Each path below is one point turned by a fixed rotation once a step. After each direction that follows a path, write how fast that rotation turns it, in degrees per step (0 if it stays still).
Each turn is a multiple of 5 degrees from 10 to 175, or 0.
Each row of a path follows its step; steps can be skipped.
path 1
step 0: [ 1.24 -1.15 -2.17  1.13  1.39 -2.12 -3.07  0.54 -3.33  3.27  1.28 -2.86
  1.05  0.84 -0.04  0.33 -0.94 -4.57 -1.08  5.73 -0.75 -2.25  0.78 -1.49
  0.82  0.51 -0.81 -0.65  0.84  2.91 -1.55 -1.76  0.85 -1.24 -0.66 -0.16
  3.46  0.29  0.93  2.46 -2.17  2.52 -0.02 -2.85 -2.04  1.97 -0.23  0.41
 -0.30 -0.27 -1.86 -3.26 -0.29 -1.91 -0.30  0.34 -3.24  0.19 -0.83  4.72
 -0.85 -0.54]
step 2: [-1.54  6.59  1.29 -1.29 -3.34 -0.15  1.76 -3.93  1.69  0.46 -1.93 -1.57
 -0.20 -0.73 -3.68 -1.85 -1.36 -1.55 -1.74 -2.66 -0.29  2.11  0.34 -0.96
 -3.53 -0.74 -1.50 -1.40 -1.72 -2.97 -3.42  2.64  1.10 -0.93  1.30  0.10
 -2.39  2.73  0.15 -0.95 -0.96  0.39 -0.71 -0.61  2.10 -3.00 -0.01 -1.86
  0.03 -0.02 -1.67 -1.75 -0.37 -0.41 -0.70 -0.35  0.98 -2.87 -2.17 -2.39
 -1.70 -2.04]
step 5: [ 0.05  3.20  0.85  0.96  1.03 -0.72  0.54 -1.45 -2.97 -0.34  1.10  1.92
 -1.37  0.92  4.49  3.63 -2.65 -1.17  3.59 -0.78 -1.19  1.13 -4.02  0.22
 -0.04  2.56  0.56  1.89  0.59 -1.02  0.56 -1.78 -0.10  0.21  1.67 -0.24
  0.71 -0.77  2.35  1.57  3.12  5.24 -3.34  0.58  0.47  0.35 -1.19  2.81
 -1.44  3.59  0.04 -0.31  3.67  2.99  0.07 -0.64  1.93 -0.68  0.12 -0.07
 -1.76 -2.73]
step 8: [ 3.04 -2.81 -0.02  2.39  0.20 -0.73  0.22  0.73 -1.82  0.16  2.73 -2.42
 -0.50 -0.11  1.56  1.19 -1.87 -2.49 -0.26  1.13  2.00 -1.55  3.02 -1.96
 -1.99 -0.69 -3.83 -0.42  0.07  1.66 -2.34  1.59  0.21  0.43  2.52  0.26
 -4.11 -1.67  2.59  1.12 -1.31  0.48 -0.86 -5.21 -0.16 -0.96  3.36  2.16
 -0.41  0.27 -1.10 -1.99  0.60 -4.22 -0.94  0.76  0.22  2.95 -1.20  3.21
 -2.05  2.95]
step 11: [-1.80 -1.87 -2.40 -2.46  1.78 -3.10 -0.55  0.73  3.37 -0.73 -2.82 -2.94
  2.29  0.48  2.23 -2.53 -4.26 -1.69 -1.29  0.10  0.94  1.74 -2.48 -2.25
  3.74  0.54 -1.07  2.64  0.82 -1.54 -0.29  3.71  1.19 -1.08 -2.23  0.11
 -1.08  5.08  0.32  1.07 -1.17  1.46  0.17 -0.77  3.61 -0.28 -3.56  0.64
 -1.01 -1.91 -0.10 -0.85 -0.35 -0.96  2.14  1.30 -2.78 -2.16 -0.69  0.49
 -0.72 -0.46]
step 13: [ 1.50  4.98  3.28 -1.43 -3.45  2.78  3.24  0.25 -0.11 -0.94 -0.48  2.03
 -2.12 -1.34  4.58  1.07  0.43 -3.03  1.39  2.11  1.07 -2.14 -0.47  1.93
 -4.49  1.63  0.13 -0.54 -2.11 -1.91  1.53  1.33 -2.08 -2.13  2.38  0.16
  0.53 -2.97  1.39 -0.36  1.19  1.93 -1.46  1.65  1.49  0.72 -1.08  0.91
 -3.82  0.89  0.95  0.26  0.49  0.31 -2.38 -2.33 -0.74 -2.12  1.52  0.55
 -0.97  0.04]
step 14: [ 4.04 -0.16 -1.12  1.27 -3.11 -2.72 -1.12  0.88  0.58  2.35  1.72 -3.40
 -1.84  0.79  0.68 -2.24 -0.02  1.79  2.18  0.11 -1.86 -0.89 -4.53  2.17
 -1.66 -1.05 -0.25 -2.14 -0.31 -0.81 -1.79 -1.36 -0.58 -1.03  0.62 -0.30
 -1.24 -3.15  0.27  1.38  0.02  2.52  0.73 -1.17  0.74  2.94 -4.12 -0.78
  1.78 -1.61  2.13 -1.83 -2.68  3.58 -1.42 -3.29  0.51  1.56  0.74 -3.27
 -1.81 -2.76]
step 16: [-1.40 -0.62  1.51  0.33  3.33 -1.41  4.00 -0.44 -2.55  2.04  3.00  0.84
 -0.37  0.86 -0.87  2.05 -0.85 -1.71 -0.92 -0.44  0.07 -0.80  3.31  0.45
 -1.72  3.61 -1.12  3.57  0.77  1.28 -3.43 -1.15 -1.12  1.51 -0.37  1.07
 -1.84  0.31  3.33  2.46 -1.45 -0.94 -2.47 -1.32  1.47 -4.14  0.85  0.36
 -1.80 -1.28 -1.90 -3.52  0.83 -2.58  3.45  1.12  0.43  2.37  0.52  2.22
 -1.06 -3.30]
step 17: [ 1.09  0.34 -0.42  1.38 -2.50  4.28  0.46 -5.62 -3.66  2.07  1.34 -0.55
 -0.64  0.46  0.82 -0.49  0.87  0.08  1.10  5.25 -3.13 -1.39  1.69 -0.66
  0.50 -2.45 -2.42  3.43 -0.59 -2.35  2.16 -2.38 -0.64 -1.19  0.13  2.07
  0.03  0.71  1.14  1.07  1.44 -1.08  0.55 -0.40  2.64  0.93 -1.11  1.38
  2.25 -2.39 -2.36 -0.34 -0.06 -1.79  0.13  2.91 -1.18 -0.66 -2.72  3.87
  0.19  0.08]
Speeds:
[ 0.04 -0.40  0.32 -0.50 -0.53 -0.41  0.79 -0.34  0.36  0.14 -1.21  0.15
 -0.48 -0.21 -0.47 -0.35 -0.55 -0.51 -0.50  0.24 -0.59 -0.58 -0.37 -0.23
 -0.28 -0.21  0.00  0.18  0.10  0.42  1.31 -0.11 -0.13  0.69 -0.18  0.20
  0.24  0.11  0.48 -0.94 -0.87 -0.31 -0.50 -0.42  0.18  0.82 -0.32 -0.67
 -0.84  0.98 -0.79 -0.23 -0.37 -0.56  0.70 -0.79  0.26 -0.32 -0.40  0.06
 -0.42  0.69]	160
[-0.62 -0.10 -0.37  0.93  0.26 -0.56  0.25 -0.09 -0.16  0.24 -0.61 -0.80
  1.09 -0.63 -0.65  0.27  0.36 -0.25 -0.20  0.44  0.60 -0.01  1.16 -0.68
 -1.06 -0.37  0.03 -1.12 -0.09  0.15 -0.12 -0.83 -0.11 -1.17 -0.14 -0.16
 -0.19 -0.35  0.17 -0.28  0.79  0.36  0.47 -0.59 -0.41 -0.22 -0.28 -0.46
  0.18 -0.28 -0.84 -0.27 -0.49 -0.13 -0.23 -0.47  0.49 -0.59 -0.37 -0.07
 -0.59 -0.22]	175
[ 0.39 -0.48  1.01 -0.82 -0.02 -0.56  0.97  0.64 -0.09  0.56  0.04 -0.10
 -0.41 -0.43  0.04 -0.75  0.04  0.25  0.50  0.31 -1.13 -0.04  0.28 -0.67
 -0.24 -0.20 -0.13  0.30  0.37  0.08 -0.08  0.80 -0.69 -0.85 -0.23 -0.32
  0.20 -0.48 -0.11 -0.46  0.00  0.00  1.03  0.41 -0.56 -0.17 -0.62  0.55
 -0.31 -0.39 -0.19  0.47 -0.48 -0.43  0.06  1.02 -0.14  0.14  1.19  0.09
 -0.48 -0.98]	20
[-0.23  0.23  0.09 -0.80 -0.12 -0.61 -0.12 -0.08  0.12 -0.09  0.16  0.00
  0.38 -0.85 -0.01 -0.62 -0.37 -0.73 -0.90 -0.76  0.12 -0.87  0.45  1.59
 -0.39 -0.75 -0.34  0.33  0.31  0.48 -0.24 -0.57  0.62 -0.61 -0.80 -0.68
  0.43  0.14 -0.67  0.67 -0.58 -0.24 -0.92  0.17  0.03 -0.31 -0.47  0.86
 -0.27 -0.35  0.44 -0.75  0.08  0.41 -0.01  0.30  0.55 -0.56  0.24 -0.18
 -0.13 -0.22]	155
[ 0.08  0.05  0.33 -0.06  0.02 -0.53 -0.68 -0.16 -0.73  0.58 -0.33 -0.39
  1.01 -0.92 -0.16  0.53 -0.13 -0.47  0.22  0.07 -0.32  0.16  0.46  0.21
  0.89  1.38  0.44 -0.33 -0.16 -0.10 -0.08 -0.73 -0.42  0.60 -0.63  0.07
 -0.38  0.72  0.58 -0.03 -0.37  0.23 -0.03  0.48 -0.07  0.41 -0.76 -0.53
 -0.38  0.16  0.48  0.59  0.75  0.23  1.20  1.24 -0.22 -0.09 -0.46  0.04
 -0.02 -0.68]	70
[ 0.09 -0.56 -0.95  0.45  0.02 -0.14  0.82 -0.49  0.91  0.29  0.43  0.11
 -0.13 -0.37  0.28 -0.20  0.43  0.30 -0.29 -0.71  0.04 -0.48 -0.11 -0.57
  0.15 -0.19  1.18 -0.50  1.20 -0.02 -0.04  0.31  0.71  0.34 -0.09 -0.44
 -0.98  1.00  0.30 -0.30 -0.53 -0.01 -0.01  0.24  0.18 -1.81 -0.07 -0.58
 -0.50 -0.03  0.44  0.15 -0.57 -0.02  0.12  0.00 -0.65 -0.34 -0.05  0.04
  0.28 -0.42]	85
